Families of rows that turns and mirrors carry onto each other, the same ones carrying the whole set onto itself: the rest of each named row's family, in list order
13 families of 3 rows
sanum: [ -4 -12   4 -16  14  11 -11 -11 -15 -20  26 -18 -20   9  -5  15  11  13
  -9 -23  -1 -16   5   6   7]
vofi: [  9  -7   6 -15   5   6   5   4  -5  -6   6   7  19   7  23  14  -2   0
   0 -21  -3   3  -1  -6 -19]
lozo: [ -6  13  21 -15  -6   7  -5   5   4 -20  18  10  -1  -1 -20  -2  12   6
 -34  -8  -6   0   0  -2  -4]
numer: [ -9  -5  11 -16  15  15 -20 -12 -17 -10  24 -20  -6   9 -10  19  21   4
 -17 -21  -8 -21   2  10  -9]
dizi: [-21  -2  19 -13  12  16 -24  -6 -19  -4  29  -7 -15  12   8  20  17   4
  -9 -20  -2  -8   3  12   0]
Kelos: [  7  -6  16 -11  20  -2   9   1   4  -3  13   2  16   4  12  17 -16   5
   1  -4   3 -20  -4   0  -8]
gug: [  2 -12  14  -8   6  10  14  -6  -1 -20  12   6  17   5  21  15  -9  11
   2 -20 -11 -14 -12   1 -24]
Dudo: [-14 -12  20  -8   2   7 -23   6 -21 -18  13 -16 -17  12   4  13  18  14
 -11 -14  -5 -10   3  12   7]
Kab: [-12 -13  12 -22  12   7 -22  -6 -27  -4  18  -6 -14  14   0  15   8   8
 -12 -19   4  -1  15  16  -5]
Femit: [ -2 -11   5 -11  20   6   6  -3  -7 -13   9  -2  18 -11  18  11  -4  12
   2 -16 -16  -2 -10   8 -27]
lep: [ -6   2  27 -21  -1  14  -5  10   9 -25   9   7   3  -3 -15   2  -9  11
 -31  -1  -4   3  -9  -2  -1]
Nanap: [-14  13  13 -22   4   3  -8  12   1 -17  20  18  -2  -5  -2  -3   1  10
 -33  -1 -12  -1 -11  -5  -2]
veruk: [  9  -6  15 -13  15  10  10  -9   5 -13   2   0  13  -2  19  10 -19   8
  -4 -22 -10  -2  -7   6 -17]
fav: [ -2   7  21 -12  -4  10   2  -1   0 -29  20  14  10   5  -8   1  11  -1
 -30   2  -4   2  -6   1  11]
Nibe: [-15   8  17 -21  -6   4   1  10  -5 -10  19  25   3  -5  -2   2   1  12
 -30   3 -18  -6   0   4   0]
bofit: [ 10  -2   0  -8  15   3  -2   8  -1 -12   7   2  20  -5  25  18   0   2
  -5 -10 -16  -3 -12  -1  -6]
Bulo: [ -7   6  23 -14   4   6   1   7  -1 -19  13  15  -6   8  -7  -3   3  10
 -41   4 -13   2  -7   8   4]
Feb: [  2   0  13 -27  14  11   3  -7  -5  -5   4   0  19  -6  21  21  -8   3
   2 -21  -4  -5 -10  -3 -15]
pege: [-11 -18   6 -20  18   0  11  -1  -9 -18   4   2  15  -3  13  16   1  11
   9 -22 -14   3 -13  11 -13]
fuv: [-18  -9  14 -20   9  19 -19 -12 -15 -22  23 -13  -6  21 -14  16  13   8
 -13 -29 -13 -14  -2   4  -4]
zovu: [-18  -9  16 -18   6  16 -16  -1 -13   3  28 -10 -13  11  -1  22  17   1
 -18 -24  -1 -18   8   7  -8]
Savu: [-12   4  16 -20  -9  -1   4   2  10 -22  28  15   4   5 -10  13   4  -5
 -20   4 -18   5  -8   1  -3]
lopi: [-11 -11  14 -16  26  14 -29  -5 -24  -8  12 -17   2  14   3  20   6   3
 -18 -12  -2  -6  -1  17  -3]
Viko: [ -4   7  12 -20   0  14  -9   2   8 -12  22  25  -1   1 -12  -5   3  15
 -28  -9  -9   4   3  -4   4]
duzi: [-12   1  25 -14  -9   3   3  -5   9 -31  21  18   9   5  -6   4   7   5
 -32   0 -12  -1  -9   1   0]
naker: [-12  -1  25 -20   3   9   7  -1   6 -19  21  22   3   2 -16   3   8  17
 -32   2  -8  -9 -11   8   2]
Vut: [ -4 -13  14 -11  19   2  12  -1  -2 -16  11  -3  16   7  16   3 -15   6
   8 -12   1   3  -8   8 -18]
tata: [-14 -19  16 -16   5  -1 -16 -14 -16 -17  23 -14 -14  10   2  21  17   5
 -17 -19   1 -21   2  16  -8]
danib: [ -8  -3  23  -4  10   9 -14   2   3 -24  21  11   9   0  -6   0  -1   6
 -43  -4   5  -9  -8  -5   0]
Linog: [  6  -7  19  -9   7  12   8   6   5 -10   8  -4  11  -1  15  23  -9   3
  15 -22  -4  -8  -3   7  -9]
zake: [ -4 -10  16  -7  11   9 -14 -10 -11  -6  18 -17 -18  16   8  20  20   2
 -13 -25  -3 -13   6  16   3]
Kug: [-13 -12  13 -17   8  11  -9 -12 -18 -24  25  -9 -18  17  -6  22  14  15
 -13 -24  -9 -22   4  11   3]
Vare: [ -8  11  19 -14   0   7   1   2   1 -14  27  16   7   1 -11   7   8   4
 -27  15 -19   0  -6   6  -6]
Gem: [-11 -10  13  -9   9  14 -16 -10 -24 -13  19 -17 -18   5   2  15  15  18
  -6 -26  -3  -4  10  12 -10]
zab: [ -6 -13  13 -20   8  13   0  -8  -3  -4   4   0  21  -8  24  11  -7  13
  -4 -24  -9  -4  -6  -1 -23]
duzu: [ -5 -17  14  -2  15  12 -16 -11 -23 -14  22  -6 -10   5  14  22  10  22
 -12  -8  -1 -16   4   7  10]
vas: [ -9 -20  14 -17  18   0  17  -2   3 -16   8  -1  13   6  14  16  -6   8
   5 -20  -2  -5 -11   8 -22]
zuvo: [  5   1  17 -16   6   3  17   1  -3  -6   3   2  17   1  12  12  -6   9
   8 -10  -6   3  -2   3 -22]
Seta: [ -6  10  12 -12  14  15 -16   4  12 -11  31  12  -2   2 -13   6  -7   9
 -26   2 -16  -2  -4   5   5]

Which other rows belong to the same family as lep? Dudo, Linog
Which other rows belong to the same family as Viko? vofi, Kab
Which other rows belong to the same family as dizi? Nanap, Feb
Which other rows belong to the same family as pege? fuv, Savu
Which other rows belong to the same family as lopi? bofit, Seta
Which other rows belong to the same family as danib? Kelos, duzu
Which other rows belong to the same family as sanum? fav, Vut
Which other rows belong to the same family as numer? Femit, Vare
Which other rows belong to the same family as gug? naker, tata

Families of rows that turns and mirrors carry onto each other, the same ones carrying the whole set onto itself: the rest of each named row's family, in list order
5 families of 6 rows
rata: [ -2  -5 -13   5  -5   3 -15  11  12   3   3   3 -10 -14  -1   6 -14 -23
   8  14   3]
lalo: [ -4   1  -6  -4   0  -8  11 -13   7  -9  -3  -7  12   4   8   1   3  18
 -17  -6   9]
kebaz: [ -9  -2   3   8   5   9 -15  18  15   4   0   0   4  -5   3  13 -11 -12
  15   3  -3]
luro: [ -4  -7  -5   4   0   2 -12  13   2   8 -11   4 -10   9   1  15 -16 -12
  24   1  -9]
lag: [ 13   4  -8  -7 -14   3  14 -23 -13  -2   7   3  -2   7   7  -6  -2   6
 -11   5  10]
Moro: [ -1   2   8 -13 -15 -10  17  -9 -13  -9  -3  -6  -1  20   0  -5  -8  14
  -5   2   5]
dof: [  4  -6   0  -2  -3   7 -19  12   6  -3   6  15 -15 -11   5  10   0 -18
   8   5 -14]
sig: [  4   8   2  -6  -5   5  16 -13   0  -6  -1  -7  11   0   5  -9   3   5
 -19   7  11]
lelo: [  2 -11  -6  12  -7  -6 -18   6  -1   3  -2   8 -20   4   7  13  -5 -16
  22   1  -1]
meker: [ -6  -4   7  11   4  -8 -19  16   9   2 -11  -2  -5   0   3  11  -1  -9
  24   2   3]
Tadov: [  0 -13  -3   7  -2  12 -14   9   7  -1   8  15  -9   0   8  12 -19 -19
  15   2  -3]
git: [  1  -5 -11   0  -3  -4 -17   6   3   7   2   9 -12  -3  -4   6 -18 -12
  28  11   7]
toper: [  8   9  -3 -15  -4  -5  17  -8  -1  -2  -4  -7   4  21  -3  -2   9  18
  -1  -1   6]
sodi: [ -8  -8  -8   3 -13  -4 -17  11   2  -1   4  11 -20   4  -4  11 -12 -11
  25   0  -2]
vato: [  5   8  -7 -12 -10 -16   9 -20 -11   1   8  -6  -1  16   0  -9   4  10
  -3  -5   2]
danet: [  3  -6 -13  -3  -8  -5  10 -22   0 -11   7   5   2   7  13   1  -1  14
 -17  -8  10]
zumo: [ 15   1 -12 -12 -14   2  17 -15  -5  -7   9   4  -7  18   4  -2   5   7
 -11  -1   4]
rebo: [ -6  -7  -1  -2   5  -2 -12  15  14   0 -14   2  -5  -6  -6   1 -16 -17
  19  13   6]
molel: [ -3 -12   4  15  -2   2 -18  11  14  -7   3   7  -9  -8  11   9  -3 -21
   8   3   4]
Roku: [  4  -2   1  -6  -1  -1 -20  11  -2   5  -1  13 -15  -1   0  12  -1  -8
  25   4 -13]
dolu: [  8   5   1 -11  -4   5  16  -7  10 -14   8  -3   9   9   3  -6   9   8
 -18   0   9]
favon: [ -2  -2  12  -6   7   3 -18  18  10  -3  -6   9  -5  -8   0   8   2 -11
  16   5 -11]
ratas: [  5   0  -5 -10 -11  -8  13 -19  -2 -11  10  -3  -1   8   6 -13   4  -3
 -22  -3   1]
mirik: [-13  -8  -4   7 -10   4 -16  17  15  -9   8   7 -12  -9   0   9  -8 -19
   8   3  -1]
nen: [ -5   7   7  -6 -15  -4  16  -3  -4 -10   5 -14   7   6   2  -4  -1  10
 -21   4   4]
manob: [ -1   6   8 -14   0 -12  11 -14   3 -10   3  -7  11  10   0 -15   5   8
 -10  -4   8]
dotok: [  7   8   1 -12  -4  -5  17 -16 -12   1 -11  -6   5  13   1  -8   0  14
  -2   4  10]
Puv: [  3   3   2  -7 -21  -3  12 -13 -12  -9  19   0  -1  11   5  -3  -8  12
 -13   2   8]
pivez: [-17  -4   4   1  -2  -5 -15  21  13  -4  -9   1  -8   0  -7   8  -8  -9
  23   1   0]
kebu: [  1  -3 -12  -8  -4 -13  12 -19  -5  -4  -9  -1   1  16   7   2  -1  20
  -6  -8   6]

Which other rows belong to the same family as vato? kebaz, luro, Tadov, ratas, manob
Which other rows belong to the same family as dolu? lelo, meker, toper, zumo, molel
Which other rows belong to the same family as mirik? lag, sig, sodi, dotok, pivez
Which other rows belong to the same family as Roku? lalo, dof, danet, favon, kebu

Families of rows that turns and mirrors carry onto each other, the same ones carrying the whole set onto itself: the rest of each named row's family, in list order
4 families of 8 rows
lofo: [ -1   1   3 -23   5  10  -1   6  14   1]
gegur: [ -6 -13   0  -6  -1  -2  18   4  -4  -3]
goso: [ 3  7 -7  8 -7 -2  5 -3  1  1]
Pubob: [ -7  15  -4  10   0  -6   3  -3 -11  -5]
vosa: [ 14  17   3  -9   2  -1  16   0 -17 -14]
Vupe: [ -1  19  10 -32  -7  -3   1  14   5 -14]
Lom: [ -4   5   7  -8 -14  15  -8   9   5   4]
depus: [13 12  8 -5 -5  4  4 12 11  6]
paz: [  6   7   3  -7   1  -1 -23  15 -11   7]
meso: [-17  -6   4 -16  -2  -4  14  -1  -5 -18]
bip: [ -5  -8  -9 -14  -6  -5   7   1   8 -17]
zaba: [ -8   0  -7 -24   0 -11   0   7 -27 -12]
rezot: [ -2  -5  -4   9   3  -1  -4   6 -18  -4]
rov: [ 10  21   9  -5  -1  -4 -21  12  -5  -4]
vokis: [-4  2 11 -4  5  8  0  7 14  1]
lekis: [-14  -7  -6 -11   9 -18   0  13  -6  -1]
tarun: [-17   4  -7 -23  10  -1 -14  13  -8  -3]
Tuve: [ -4  13   3 -17  -7 -16  -8   4 -24 -22]
Gunu: [ 15  20  12 -16 -13  10  -1   1  -8  -9]
Biga: [  3  12   4  -5  -9 -18   0   8 -28 -11]
gavaz: [  1  22  15  -9   2   1  -9  19 -21  -1]
Rafu: [  0   0  17 -31  -2  -2 -11  15   1 -16]
kizaf: [ -6  14  -3   3  -5  -6  -1   9 -19  11]
rumuz: [-20   2   2 -10   2 -16 -13  16  -5   1]
Dekav: [ 13  13  11 -11  -3   8   5  -5  -5 -22]
Nozo: [ 11  -3   5 -33  -1  -1   5   9   2 -17]
vaful: [  1  10  -1 -15  10 -19   6  11 -18 -23]
Mesug: [ -4   6   4 -20  -5  -8  23  -1  -4 -17]
nodel: [ -2   6  13 -35   3  -6  -5  17 -15 -11]
sut: [ -9  -6  -1 -21  -7  -7 -12  18   1   8]
Fovem: [ 11  24   1 -24  -5  -5 -14  14 -12  -3]
demuv: [ 14  10  13   1 -14  -3  12   8  -5 -16]

Which other rows belong to the same family as Nozo? gegur, vosa, depus, zaba, kizaf, sut, Fovem
Which other rows belong to the same family as bip? Vupe, Lom, rezot, tarun, gavaz, vaful, demuv
Which other rows belong to the same family as rumuz? Pubob, meso, rov, vokis, Tuve, Rafu, Dekav

